In the rows, zero is written as 128.
Each path below is one point turned by a fixed rotation once a step. After each direction that follows a path, write how fast that rotation turns it, in degrees a step (0 if it stays still).
Each turn is a multiple of 5 degrees from 10 to 175, or 0.
Each row of a path follows its step; steps can be skipped.
path 1
step 0: [137 128 126 133 126 132 129 121 119 127 129 142 120 128 117 132 134 132
 132 134 128 120 121 135 127 113 127 143 132 123 127]
step 1: [135 134 135 130 130 126 135 118 114 140 135 132 125 125 109 138 130 126
 129 129 127 127 129 129 124 127 120 134 120 124 132]
step 2: [135 123 131 135 131 123 125 117 127 137 136 142 124 124 116 127 121 132
 125 127 122 136 138 132 130 117 118 133 131 119 125]
step 3: [140 121 135 132 127 133 120 124 119 130 133 140 128 127 117 123 138 121
 132 133 131 126 138 135 125 122 130 137 121 118 125]
step 4: [135 123 138 134 134 125 133 125 125 131 133 137 121 125 115 136 136 126
 121 133 120 126 142 131 127 133 126 122 113 124 127]
step 5: [136 119 134 144 123 136 128 129 134 132 136 139 120 127 119 128 126 130
 117 128 125 136 135 138 123 131 130 126 131 122 120]
step 6: [139 119 132 132 118 128 132 131 128 122 130 136 123 141 120 136 139 130
 127 130 126 122 134 140 118 126 136 136 123 123 124]
step 7: [135 125 134 134 125 129 137 133 133 137 140 125 123 127 117 145 131 136
 125 135 118 123 127 138 126 132 126 132 119 126 128]
step 8: [140 120 126 132 117 129 134 135 132 138 127 131 116 131 115 126 125 140
 127 126 120 131 126 134 126 126 120 136 134 119 122]
step 9: [134 119 126 130 120 130 124 132 124 130 133 125 128 138 110 133 142 127
 133 123 122 123 125 135 132 122 120 142 124 122 127]
step 10: [135 126 132 137 133 129 131 130 121 138 134 127 119 125 114 133 131 137
 131 128 121 114 130 131 142 124 119 128 123 129 121]
step 11: [141 122 129 138 124 133 122 128 118 137 131 133 127 127 110 123 129 132
 122 117 126 124 132 128 124 129 116 128 136 130 119]
[126 126 130 130 124 128 129 126 130 127 130 127 128 132 129 126 129 126
 125 125 127 132 131 125 130 127 128 132 134 126 129]
115
[127 133 129 132 128 128 129 126 126 126 129 129 128 131 127 132 126 128
 126 125 130 124 127 130 125 127 131 125 132 130 127]
65
path 2
step 0: [124 140 132 134 129 120 129 130 135 122 132 124 134 134 122 131 125 132
 134 128 124 124 125 126 105 123 130 139 127 131 121]
step 1: [117 129 130 135 130 113 117 124 126 123 134 125 133 131 125 127 126 115
 129 128 134 123 130 118 119 130 138 128 128 142 126]
step 2: [124 121 134 122 132 121 118 117 122 131 132 144 134 123 130 125 124 121
 129 130 136 125 134 125 140 123 135 133 127 137 128]
step 3: [136 126 124 114 139 128 132 130 126 129 124 147 135 129 128 132 129 135
 136 133 130 132 128 131 136 126 133 143 132 129 127]
step 4: [127 128 118 125 132 127 132 139 130 115 128 128 131 130 128 134 121 141
 135 127 125 134 122 126 126 142 132 144 132 127 133]
step 5: [115 132 134 132 118 126 118 133 125 120 130 117 131 124 131 126 123 136
 130 122 118 122 130 123 126 141 124 142 129 132 129]
step 6: [120 139 138 131 124 127 116 126 123 136 128 126 136 136 131 122 131 134
 132 118 132 113 133 125 129 121 127 132 130 135 122]
step 7: [133 135 129 129 133 119 118 124 125 130 129 138 137 148 125 125 127 132
 130 130 139 125 119 131 132 118 133 124 133 132 131]
step 8: [134 121 131 122 134 115 124 131 121 114 131 137 124 138 123 131 125 131
 120 135 133 135 120 131 138 137 129 127 132 135 127]
step 9: [127 125 136 122 137 122 127 137 123 123 133 134 115 120 128 139 127 137
 127 122 127 126 133 132 140 141 123 136 125 126 125]
step 10: [124 136 130 132 127 128 124 143 128 142 129 133 126 125 131 143 132 139
 139 121 120 123 127 127 128 132 123 135 123 126 133]
step 11: [124 128 128 135 113 130 123 140 133 131 129 131 139 138 133 134 127 135
 129 120 123 123 113 123 122 124 131 123 127 137 130]
[124 129 130 133 127 129 126 125 128 128 123 127 130 131 131 133 129 125
 128 125 124 127 128 131 126 129 131 128 126 128 126]
70
[133 128 128 129 127 129 130 130 131 131 127 124 130 127 131 123 125 129
 129 126 125 125 126 131 129 130 129 130 130 131 128]
55
[128 132 130 129 127 131 129 128 122 134 127 130 129 125 127 128 126 127
 130 128 130 127 126 126 132 126 128 129 125 126 127]
95
[123 127 131 130 127 125 130 130 130 133 131 126 126 129 127 128 129 126
 132 129 127 125 132 126 128 132 129 127 129 127 129]
80
